Each path below is one point turned by a fixed rotation once a step. After each direction that follows a path, write how fast that rotation turns it, in degrees per step (0 if it stays still).
Each turn is a multiple of 5 degrees from 10 to 175, or 0.
Each row of a path follows its step; steps can be skipped.
Rotation 1:
step 0: [-37  16  -4 -14   4  -2  14   6  24  31  -2 -18   8 -10  20  12  -6   3
   8  28  30  -6  -6   7   3  23   6   2  15  -6  18 -20  -3  19]
step 1: [  8  21  -9  25  20   1  -5   1   6  -4   8 -17  -9 -14  -8   5 -18 -11
   9  31 -20  13   4 -28  26  -4  -9 -11  19   5  -4 -43   6  -3]
step 2: [-38 -26 -14   3   4   5  22  -8 -30  16  17  12 -20   8   5   0  -5   2
  -2   2 -25  35   0  -1  28  18 -14  -4  -9   8   3  -7   8   9]
step 3: [-40  -4 -23   4 -10   5 -10   4  16 -14  32  -1   1 -17 -12   6 -11   9
   2 -21   6 -20   6   9  -6  -5 -20 -10   4  21 -36  -9  11  20]
step 4: [-27   5  14  -3   5 -23   3  -2 -20 -14  30 -22  -1 -31  -1 -11  18 -14
 -16   6  16  33  -6   6 -20 -22  -1   2  18 -14  -1  -5 -18   5]
step 5: [ 17 -19 -11  -6  -8  35   0   1  13  15  -1 -23 -14 -29   5   8  25  -7
  32  12   4  22   5   1 -19  -6 -15  -5  11  -1  15  -9   3  33]
step 6: [ 21  -2 -18   9  17  22  28   9   7  -3  20   3  -9   8 -19  -1  21 -33
 -23  -1 -24   4  -7   5   2 -22  -9   0 -28  -7 -23 -27  -4   3]
step 7: [-18  -6   1  11 -44  -9   0   2 -14  -4 -15  14 -15   4   7  25  17   5
  -6 -22 -19  17   6  15 -12 -15   1  15 -31   9  -9 -11 -17  23]
step 8: [ -9  21 -11 -32  -8   6 -13   6  -2  -7 -11  20  41  -1   5   5  11 -18
   5  -2  24  -5 -14  14 -28 -15   9 -25  -7  -3 -16 -19   3  22]
step 9: [ 28   4   9  -8 -21   4  -5   9 -22   3 -33 -27  -9   0 -13 -16   1 -13
  -3   8   8  33  -4 -24  -3 -21  19 -14  15  -6 -30  -7 -10 -10]
step 10: [ 29 -39   3 -47   6   8  11  15   5   2  -8  21  -4   9 -10   5 -10  -9
  14  -5 -15  23  -7 -11  -6  11   8   0 -21  21   3  10   3  14]
Directions:
[  4   4  -1   3  11   6   5 -10   9  -6   1   3   8   4 -11   8   2  10
   6  -1   5   1  -6  -1  -6   5   5   2   4   7  -6  -2   3  10] | 145
[ 12  -4   4  -8  -9   4   0  -1   2  -4  -8  12  -2  -2   1  -1   0   5
 -10   0   0  -2  -1  -1 -11   2  15  -4  -3  -4  -1  -2   6  -9] | 20
[ 10  -4  -5  -4   6   9   4  -5  -7  10   0   0   1   0   2  -9   4   0
   3  -9  -9   0   5 -11  10  -4   7   3  10   0   1  -6   4   4] | 90
[  5  -2  -1   6  13  10  -1   7   2  -3 -12  -9   0  -9   7  -5 -11  -3
   6   6   0  11  -4   0  -4   4   2   3  -3  -8  -2   1   0  -1] | 85
[-6  6  0  1  6  5 -3 12  4 10  0 -2  1 -4 -1 -7  8  0  3  0  0 -6 -1  1
 -5 -2  4 -6 -9 17  4  2 13 -3] | 140
